One turn moves each row of this set onto another row. After a few examples, where does it send each row asked below?
q_183: [  6 -26  10  12 -31   0 -21 -31  30  -5   2  36   7   7  -9   0   0  22
  15  59  37  29 -16 -13   1 -25 -19]
q_471: [ 10   4 -17   1 -33  17   8   9  15 -11   4  20 -15 -11   7  19   8  29
  25  23 -13  -3 -39 -26  -1 -14 -18]
q_480: [  6  24  -2  -9 -23  13   6 -13   8 -12  20 -19 -12 -14  15  -6  -1  -8
  -7  41 -16  32 -32 -17   0 -21 -10]
q_414: [  6  20  41  27   9  -9 -23 -16  38  -4   6  -4 -25  23  13  23   0  23
  -7  42   8  22  -5   5  12 -28 -11]
q_108: [ -7  29  11  13 -36  -1  -2 -18  26 -23  12 -21  -8  11  10   0 -14   8
 -19  24  -9  14 -36  -9   0 -13 -13]
q_943: [-33  -1  23   6   9  28  27  12  35  15 -21  13  11  12  -9  -5  15  -8
  13  66  -9   5 -18   5  15 -25  15]
q_792: [  5  -9 -18   1  15 -12  -9 -15  12  18   7  18 -32   9  -1 -17  14   3
  18  59 -17 -22 -22 -17 -23 -46  13]
q_938: [ -6  11  -4   5 -18 -19  26 -16  44  -1 -22   1 -11   6   3 -11  16 -28
 -13  52 -25   2 -10 -19  -8 -35  -5]
q_372: [ 11 -22  17  16 -18 -14 -13 -22  43  -5  -1  39 -12   7   2  -4   6  35
   1  63  34  19 -19 -23  12 -13 -16]
q_954: [ -6  17  13  14 -31  22   4 -29  23 -26  -3 -26 -23 -12   3 -11   1   2
 -22  34 -10  26 -25  -5  -7 -23   1]
q_928: [  5  10  25  18   2  -6 -34  -8  43 -10  15   2 -16  23  -6   7  -9  27
 -16  45  27   5  -7  27   4 -33 -19]
q_767: [ 20 -21 -18 -12   6 -20   4 -16  15  25  -2  13 -29   8  -8  -6  11  -2
   8  46 -21 -17 -15   4 -14 -45  20]
q_204: [ -5   9  -1  11   5  25  -8  20  30 -11  -4  -7   8   2 -18  11  22  26
   3  49   9 -15  24  34   7 -20  18]
q_124: [  2   6   4  -9 -32  -1  28  -8  37   8 -21  10 -12  16 -13  -1  12 -34
  -4  67  -9   9  -1   3 -17 -30 -13]
q_28: [ -3  -8  35   3  15   8 -10 -15 -17  13 -11  19  18   7 -23  -5  -5   1
  16  46  -9  -4 -37  19  22  -9  13]
q_47: [  8  -5  27  12  16   3  16 -21 -20  18   3   6  19   8 -15 -18   0   6
  27  35  -1  -7 -18   6  22  -6  16]
q_807: [ -3  15 -13  11  23  15 -34  14  33 -14   3 -13  12  14  -3  10  15  11
  -2  51  12 -18  19   7  -1 -12   6]
q_999: [ 11   5  -7  29  -1  14 -37  17  30 -20  -7  -4   0  -4 -21  34  18  15
   2  52  11   0  14  13  -1   1   4]
q_340: [ 14  -5 -17  -6 -35   7  -3  12  13 -13   9  30 -14  -5  15   2  21  32
   2  22 -20   8 -40 -14  -5 -14   2]
q_39: [ -1 -24  12  13 -35   0 -27 -28  40 -12  -5  44 -11  22 -12   1   8  37
  15  50  17  19 -22 -11  10  -8  -5]
q_693: [ 22 -11 -15   2  15 -10   8  -7   0  30   2  29 -18  15   2 -21   4   7
  -7  47 -19 -13 -23  -8 -17 -40   6]
q_701: [-26   8  28  -3   1  23   9  39  38   5 -10  13  12  -2 -20  -5 -10  -4
  22  54  -3  -8 -15   0   8 -25  11]
q_617: [ 18  -4  12  33  -6   1  -8 -32  10 -18  -8  15   9 -23 -46   6   7  31
   2  40 -11  -4  23  -1 -10 -13  11]
q_15: [ 11 -11 -15  -5 -26  26  19  -2  19  -9   8   5 -17  -1  15   8  10  37
  11  26 -15   5 -46 -21  -3  -2   1]
q_822: [ 10  12   0  19 -14 -10 -17 -24   7 -13 -14  15  17 -17 -34   1  13  36
  -2  42  -1 -13  23  -2   1  11   7]
q_431: [ 11  11   3   1   0   4  30 -18  27   8 -23  13 -20   2  -7   1  -6 -33
   6  68 -25 -15   7 -10 -10 -32  -3]
q_390: [  8  -5  36  16  19   8   2 -16 -24   5  10  13  12  12 -12   7  17  -5
  24  52 -13   2 -31   9  16  -7  16]
q_748: [ 13  -9   1  26  -3  -4  -9 -38  22 -16 -13  16   2 -13 -49  -1  16  22
  11  32   6 -13  17   1  18   5   4]
q_227: [-29  -4  39   7   9  24  -4   4  33   7  -9   9  14  -7 -13  -6   2 -10
  39  60   8  -1  -7  10   0  -7  22]
q_323: [ 13   6  29  17  -9  -5 -38  -7  39  -7   2   0 -25  20   8   4 -13  38
  -1  56   0  29 -13  -6 -12 -39 -22]

q_748 turns into q_693
q_938 turns into q_928
Now these:
q_183 turns into q_390
q_227 turns into q_480
q_15 turns into q_822
q_954 turns into q_807

One turn moves each row of this set onto another row. After a few examples, where does it send each row asked below?
q_805: [ 19 -34  12  21   7   4  -7   8  -4   0  40   2   9 -29  13  11  -6 -11
 -20  -9]
q_572: [ 13  -3  22  38  -3   5 -27  -8  -3  -3  16 -14  14 -10  13  30 -10  -9
 -44 -21]
q_54: [-19  16 -27  19  -1  11  -9   6  -9  -6   0   6  28  20 -26  -4 -12 -14
  23   6]
q_62: [ 25  18 -12  -9   3  -7  16 -10 -30   2  -9  22   8  12 -15  17  -5  27
  -7  15]
q_505: [  1 -14  13  33 -18   0 -22  -6   4  10  23 -22  16  -1   0  24  -4  -9
 -51  -6]
q_903: [ 25  27 -22  13   0  24  27   0 -20  -5  -6  -5   6  25  -6 -11  -8  -8
   0 -13]
q_694: [ 11 -13   9  41  -1   5 -10   5  11  -5  13 -10  -6 -36   7   0 -14  -8
 -30 -26]
q_361: [ 14  22 -21   1  -2 -19  12   1 -32   4   1  16  19   7 -17  22  -2  26
  -2  30]
q_778: [ 13 -24   7  24   1   4 -13  -5  -2   4  43 -17  25  -8  14  26  -4 -18
 -35  -5]
q_503: [-19  19   1  31  -4   8  -6  14 -20   0  -3  -5  39  15 -30  -5  -4 -20
  19  16]
q_950: [  8 -17   5  43 -13  -8 -24 -12   4  -4   5  -3  14 -27  -5  12  -6   9
 -43 -11]
q_802: [ 27  30  -4  20   0  17  41   6 -22   5  -2 -25  16  14  -7 -11   0 -14
  -6   1]
q_529: [  4 -22  13  34  10  -1 -29   3   0  -9  28   5  16 -35   8  18 -13 -10
 -15 -13]
q_210: [ -1 -18  22  36 -22  -1 -22   6   6   9   7  -8  -6 -17  -9   7  -7   1
 -46 -12]
q_736: [ 22  43 -17  18  -5  16  32  16 -21   1  -2 -18  -4  22   1  -2  -9  -7
  -6  -7]
q_993: [ 23  13   7   0   5 -14  20  -2 -38   7  -4  14  27   0 -19  15   4  20
  -2  30]
q_990: [ 13 -13   2  24   8 -10  -9 -11   8   0  33 -16  13 -31  15  30 -11  -4
 -37  -7]
q_965: [-25  30 -24  -7   6  -9  14  10  12  13   7 -13  -9   0 -19  14 -23  -6
   7  14]
q_863: [ -1  43  16   5  10   9  -3  32 -30   1   5   6  -6  19   1  27 -19  -9
  15   1]
q_732: [  1  37  41   0  14   4   8  27 -26  11  -2  -1  -6   5  -6  24 -15  -9
   8   7]
q_355: [-14  23 -16  27  -8   4 -15  19 -27  -6  -4  14  28  20 -25   3  -7  -4
  22  14]
q_465: [-10  33 -32   3   0 -15  28  20   2  12   8 -14 -10  -9 -15   6 -15   3
   4  21]
q_249: [ 10 -31  21  29  -6   1 -13  14   0   2  17   8  -9 -33  -1  -1  -8   0
 -27 -13]
q_826: [-22  27  -6   4   2 -18  25  16   6  19   3 -22   1 -15 -26   6 -13  -4
   3  28]
q_810: [ -4  37  19 -12  13   4  -6  15 -20   7  -2  12 -13  18  -7  34 -23   0
   6   1]

q_736 turns into q_863
q_903 turns into q_810
q_529 turns into q_950
Now these:
q_805 turns into q_210
q_802 turns into q_732

